q_107: [ 34 -27 -70  79 -13 -71  69 -17 -10   5  -5  90  19  -1 -85   8 -11  46
 -17 -58 -61 -87 -22  85  16 -40]
q_42: [ 30 -42  13 -48 -56  18  11 -22  17 -21  -3 -31  12  -7 -42  31 -39 -22
 -97 -17 -35 -54 -17 104 -13   3]
q_718: [-21  -7  79 -63  42  48 -23 -22 -14   6  32 -47 -14 -34 -29  12  12  14
 -31  35  19  15  38  -7 -23  31]
q_163: [-48  11 -31 -56  17 -39 -35 -21 -22  13 -13 -42 -17   3 -22  12  -2  21
 -47  14  38 -13  18 -44   4   0]
q_861: [-48  -4  46 -43  23   5 -32 -21 -17  22  28  -9  17   1 -62  -3   5  33
   2 -16  45 -91  68  15 -13   4]
q_162: [ -9   0  65  14 -12  42 -16  20  16   9  28  27  44  25   3 -28   2 -11
  80 -36  33 -76  48  33 -10   0]
q_592: [ 36 -29  68  26  18  45  42 -11   2  -5  41  33  12 -36 -49   2   5  20
   5  -7 -42 -15  10  73 -21  11]
q_503: [ -3  26 -77   3 -28 -35 -19  22  11  -9 -48 -22 -15  30  77  -3  -6 -36
   3  15  10  64 -45 -66  24  -9]
q_832: [-48  11 -31 -56  17 -39 -35 -21 -22  13 -13 -42 -17   3 -22  12  -3  32
  30 -54 -42 -97  18 104  -7 -17]
q_526: [ 51 -41  -3  55  20 -16  84 -31 -15  -6  22  57  -7 -49 -94  21   0  49
 -53 -13 -86 -16 -25  91  -8  -9]
size: [ 34 -27 -70  79 -13 -71  69 -17 -10   5  -5  90  19  -1] => 14
order: [-17  -7 104  18 -97 -42 -54  30  32  -3  12 -22   3 -17 -42 -13  13 -22
 -21 -35 -39  17 -56 -31  11 -48] => q_832

q_163: [  6 -21 -12  38]
q_861: [ -5   4 -41  54]
q_483: [  6   1 -13 -81]
q_42: [ 13  26 -70 -36]
q_710: [-19  65 -99 -23]
size: [6 1] => 2
size: [6] => 1

q_107: [ 31   5  21 -22 -45 -52   0 -31  46 -27 -40  16   3 -23 -16  -4  92 -24
  23  33 -12 -42 -44  78  53  87  17  -5 -42  42 -26 -47   7 -36 -40  20
  17 -37]
q_483: [ 71  10   3 -62 -53 -88 -35 -40  11 -16 -45   0  11 -21 -23 -22 -32 -52
   9  36  31 -24  28  -1 -51  21 -23  13 -28 -16 -26 -78  25  28 -83 -25
 -49  16]
q_718: [-82 -65 -46  25 -38 -12 -15   0  60   4  11   5 -44 -49 -11 -83  33   3
 -18 -34 -19 -22 -31  23   3 -49  -4  75 -64  38  35 -37 -15 -26  -7  45
  28 -17]
q_526: [ 37   7 -13 -68  10  38 -45 -66  -3 -47 -35 -33 -14   4  -8  -4  40 -52
  24  -5  70   2 -49   7 -41  41  40   4 -12  14 -65 -38  -7  12  41  14
  38  60]
q_163: [ 19   5  34  -6 -35  52  14  58  76   0  30  11 -15  48  53 -48   2 -27
 -31 -20 -20   4  39   0  31   6  22  19 -26  13  74  38  48 -11  29 -67
 -76  18]
q_592: [ 22  19 -26  13  73  -6 -68  -9 -10 -31 -31  23  19 -30 -51 -33 -23  -9
   8 -17 -74 -50 -34 -24  77  58 -22  -8 -34 -15 -50 -54  42  84  46  41
   9  51]
q_503: [ -4 -49  50 -80 -80 -22 -47  -7  -5  23 -40 -12  22  50 -11   3 -39 -28
   0  16  25 -52  62  25  -1  71 -54 -32  31  54 -72 -31  17  12   5  -8
  79 -11]
which: [-27 -40  16   3 -23 -16  -4] => q_107
order: [-83 -25 -49  16  71  10   3 -62 -53 -88 -35 -40  11 -16 -45   0  11 -21
 -23 -22 -32 -52   9  36  31 -24  28  -1 -51  21 -23  13 -28 -16 -26 -78
  25  28] => q_483
which: [ 22  19 -26  13  74] => q_163

q_107: [ 30 -43 -37  -3 -27 -20  43 -49  30]
q_162: [ -8  11 -36   1  81   5 -17  67 -33]
q_163: [-22   4  23  -5  39 -94  26  63  29]
q_42: [-17 -30  21  41 -23  27 -29  13   9]
q_526: [ 30 -43 -37  -3 -27 -20  43 -63  30]
q_503: [-20 -37  30  43  30  -4 -63 -43 -27]
q_718: [ 17  39  32 -35  -4  10  12 -41 -13]
q_832: [ 21  24 -46 -35  31 -29  13  22 -37]
q_483: [ 52 -39  -5 -13 -88  56  57 -18 -23]
q_861: [ 21  24 -46 -35  31 -29  13  27 -34]
size: [ -8  11 -36   1  81   5 -17  67 -33] => 9
order: [ -3  30 -20  43  30 -43 -27 -63 -37] => q_526
which: [-29  13  27] => q_861
size: [ 30 -43 -37  -3 -27 -20  43 -63  30] => 9

q_710: [-28  17 -11  16  49 -58  -9  27  49  -9  54  -3 -40  36 -26  18  33 -29
   8  45]
q_42: [ 10  -5  21 -13 -17  18 -16 -10 -25   8  12   4 -35 -62 104  -3   9 -22
   5 -27]
q_526: [ 13  -3 -60 -20  15  28 -14   2 -45  12 -29  -1  69  31 -54  41 -10 -13
  23  37]
q_861: [  5  19  17 -35 -16  -9 -12 -20 -83   3  35  11 -52 -27  94   6  17 -39
 -26 -13]
q_107: [-20 -14 -45  28  -3  69  -1 -29 -10  12  31  23  41 -54   2  13  16 -13
  37 -60]
q_162: [  5  19  25 -35 -16  -9 -12  16 -83   3  35  11 -52 -27  94   6  17 -39
 -26 -13]
order: [ 37  23 -13 -10  41 -54  31  69  -1 -29  12 -45   2 -14  28  15 -20 -60
  -3  13] => q_526
size: [ 10  -5  21 -13 -17  18 -16 -10 -25   8  12   4 -35 -62 104  -3   9 -22] => 18
which: [-16  -9 -12  16 -83   3  35] => q_162
size: [  5  19  17 -35] => 4
size: [ 13  -3 -60 -20  15  28 -14   2 -45  12 -29  -1] => 12

q_107: [  6 -59  14 -72 -38 -31 -15]
q_526: [-15 -58   9  15  35   2  76]
q_163: [ 14 -15 -58   6 -31 -72 -38]
q_592: [  9 -51  -6  40   3  18 -91]
order: [-38  14 -15 -58   6 -31 -72] => q_163
which: [-15 -58   6] => q_163
which: [-59  14 -72] => q_107
which: [-58   6 -31] => q_163

q_592: [-33  35 -19   9   9  40 -18  11   7 -31  12  45 -18  36  22  29 -36  37
  50 -38  29 -52   3 -66  55  -4 -17 -27  11 -51  37  80  34 -61 -22  15
 -13]
q_42: [-44  47 -28  18   8  57 -16  19   5 -22  12  52 -17  38  26  26 -45  47
  39 -44  41 -57 -12 -65  35   6 -22 -22   9 -40  32  89  34 -43 -10   1
   3]
q_710: [-16  32  42   2 -11  36 -30  20  -6 -11  -7  30 -53  23  71  15 -33  34
  19 -64  42 -82 -22 -16  30  -5   5 -28  39 -74  23  91  22 -12 -10  13
  12]
q_107: [-44  47 -28  18   8  57 -16  19   5 -22  12  52 -17  38  26  26 -45  47
  39 -44  41 -57 -12 -65  35   6 -22 -22   9 -40  32  89  34 -43 -10   0
 -26]
q_832: [-38  32  42   2 -11  36 -30  20  -6 -11  -7  30 -53  23  71  15 -33  34
  19 -64  42 -82 -22 -16  30  -5   5 -19  39 -74  23  91  21 -12 -10  13
  12]
q_483: [ 13  36  37  -6   9  25 -31  17  11 -14 -20  53 -48  20  69  19 -36  18
   9 -73  45 -89  -8 -30  21 -23 -11 -20  39 -79  23  81   9 -13  16  10
   0]
q_503: [ 13  36  37  -6   9  25 -15  17  11 -14 -20  53 -48  20  69  19 -36  18
  31 -73  45 -89  -8 -30  21 -23 -25 -20  39 -79  23  81   9 -13  16  10
 -19]
which: [-38  32  42   2 -11  36 -30  20  -6 -11  -7  30 -53  23  71  15 -33  34
  19 -64  42 -82 -22 -16  30  -5   5 -19  39 -74  23  91  21 -12 -10  13
  12] => q_832
size: [-33  35 -19   9   9  40 -18  11   7 -31  12  45] => 12
which: [-16  32  42   2 -11  36 -30  20  -6 -11  -7  30 -53  23  71  15 -33  34
  19 -64  42 -82 -22 -16  30  -5   5 -28  39 -74  23  91  22 -12 -10  13
  12] => q_710
which: [-18  11   7 -31  12  45 -18  36  22  29 -36  37] => q_592
size: [ 13  36  37  -6   9  25 -15  17  11 -14 -20  53 -48] => 13

q_832: [22  1 17 50 -1 32]
q_526: [ 33  62 -26  19 -79   2]
q_503: [ 29  63  -1 -31 -11 -26]
q_107: [ 19   1 -79  62 -26  33]
q_163: [ 41 -10 -16  -3  15 -18]
q_162: [-31 -26  62  -1  29 -11]
q_710: [ 41 -10 -16 -31 -57 -43]
order: [-31  62 -26  -1 -11  29] => q_162
order: [-79 -26   2  19  33  62] => q_526
size: [ 33  62 -26  19 -79   2] => 6
which: [-26  62] => q_162
which: [ 41 -10 -16  -3  15 -18] => q_163

q_592: [ 62   7  24 -21 -64  11 -20 -53 -65 -70 -84  -3  30 -79]
q_107: [ 11  39 -59  -2  80 -63 -43   7   2   0  68  17 -66   9]
q_861: [ 42  -6  73 -35  81  70  -1   1  80  -8  48  46 -15 -23]
q_526: [-21  24   5  29  -5  16 -69  22  55 -62 -83 -78  27  74]
q_163: [ 64  36  13  22  -2  18 -45 -47  30  37 -18 -31  12  74]
q_710: [ 64 -41   9 -75   2  21  74 -27 -21 -59 -69 -29 -84  59]
q_162: [ -6  73  42 -21  11 -65  -3 -20 -84 -70 -64 -53   9  63]
q_718: [ 11  39   0  -2  17 -59   7 -43   8  80 -63 -66  68   2]
q_483: [-70  62 -53 -84  12 -79 -65  -3  24 -21 -20   7 -64  30]
q_503: [-31  73 -72  22  36  17  41 -23 -36  35  59 -29  14 -62]
size: [-31  73 -72  22  36  17  41 -23 -36  35  59] => 11
which: [-6 73 42] => q_162
order: [-79  30  -3 -84 -70 -65 -53 -20  11 -64 -21  24   7  62] => q_592
which: [-21 -64  11 -20 -53 -65 -70 -84  -3] => q_592
order: [-41  21 -69  59 -21 -27  74 -84 -75 -59   9   2 -29  64] => q_710
order: [  2  68 -66 -63  80   8 -43   7 -59  17  -2   0  39  11] => q_718

q_107: [ 11  21  19  -9  11  15  -2 -36  31 -63   6  34  17 -66]
q_526: [ 21  32  34  -9  -2 -66  19 -63  11   6  15  17 -36  11]
q_483: [-32  19   0 -13  15  11 -36  -2 -11 -33  10 -58   5 -28]
q_718: [-32  10 -54 -22  10  12   3 -15   4   3  -9 -41  42  14]
q_162: [-62 -54 -17 -11  23  16  -9  16 -73 -31 -46 -47 -44  13]
q_710: [ -9 -54 -15 -41 -22   4  42   3 -32  11  10   3  14  12]
which: [ 15  11 -36  -2] => q_483
size: [ 21  32  34  -9  -2 -66  19 -63  11   6  15  17] => 12
size: [-62 -54 -17 -11  23  16  -9] => 7
order: [-66 -63 -36  -9  -2   6  11  11  15  17  19  21  31  34] => q_107
size: [ 11  21  19  -9  11  15  -2 -36  31 -63   6  34] => 12
order: [-41  42  14 -32  10 -54 -22  10  12   3 -15   4   3  -9] => q_718

q_107: [  6  31   3  17 -11 -11   5]
q_718: [ -9  23 -26  32 -11   5  -3]
q_483: [   0 -106  -26  -66   18  -20   47]
q_592: [-18 -41   0 -14  13  27 -15]
q_832: [  9 -63   1 -36  13  24  -4]
q_42: [-15  22  21  17   5  26 -36]
q_526: [  1  39  22  28  -7  23 -25]
q_162: [  0  59  10  24  -3 -14  -7]
q_861: [ 11  -6 -31 -12 -14 -40  33]
which: [-41   0 -14] => q_592
order: [ -4  24  13 -36   1 -63   9] => q_832

q_163: [-13 -39  -9   5   1  43 -41 -28  -5  -8 -13   1  27 -19 -11   1  -5 -15
  21 -66  -4]
q_861: [  1  10  12   8 -26  -7 -53 -10   3 -70  -9 -23 -49  -2  17   4  62   2
  29 -26  -6]
q_718: [-13 -39  -9   5   1  43 -41 -28  -5  -8 -13   1  27   1  -5 -19 -11 -15
  21 -66  -4]
q_42: [  1  10  12   8 -26  -7 -53  65   3 -70  -9 -23 -49  -2  17   4  62   2
  29 -26   1]
size: [-13 -39  -9   5   1  43 -41 -28  -5  -8 -13   1  27 -19 -11   1  -5 -15
  21 -66  -4] => 21
size: [  1  10  12   8 -26  -7 -53  65   3 -70  -9 -23 -49  -2  17   4  62   2
  29 -26   1] => 21
which: [  1  -5 -19 -11] => q_718

q_163: [-30   3  50  36   0   7  12 -20  10 -30 -32 -75  10 -37 -68 -52]
q_503: [-33   3  25  20  -5 -10  13 -19   1 -18 -21 -54  13 -27 -46 -22]
q_861: [-18 -46  25  20 -27   3 -19  13  -5 -10  13 -21 -33 -54   1 -21]
q_42: [  3 -30 -37 -32   7 -75 -30  10  10 -20  12  50   0  36 -68 -53]
order: [-22 -46 -27  13 -54 -21 -18   1 -19  13 -10  -5  20  25   3 -33] => q_503
size: [  3 -30 -37 -32   7 -75 -30  10  10 -20  12  50   0  36 -68 -53] => 16
which: [ 10 -30 -32 -75  10 -37] => q_163
order: [-32 -30 -20  10  50   3  36 -52 -75 -30   7 -68  12   0  10 -37] => q_163
order: [-54 -46 -33 -27 -22 -21 -19 -18 -10  -5   1   3  13  13  20  25] => q_503

q_592: [-54  -7 -31 -53 -38]
q_710: [ 35 -54 -26   9  31]
q_107: [-26  35  30   9 -54]
q_503: [-57 -26  -2  25  13]
q_163: [-86 -27 -19  31  -8]
q_718: [-36 -18  16  -1  20]
q_483: [ 82   1   9 -28 -47]
q_832: [-53 -26   9  35  30]
q_42: [-62 -52  23 -28  47]
order: [  9 -54 -26  35  30] => q_107
which: [-54  -7] => q_592
order: [ 30  35 -26   9 -54] => q_107

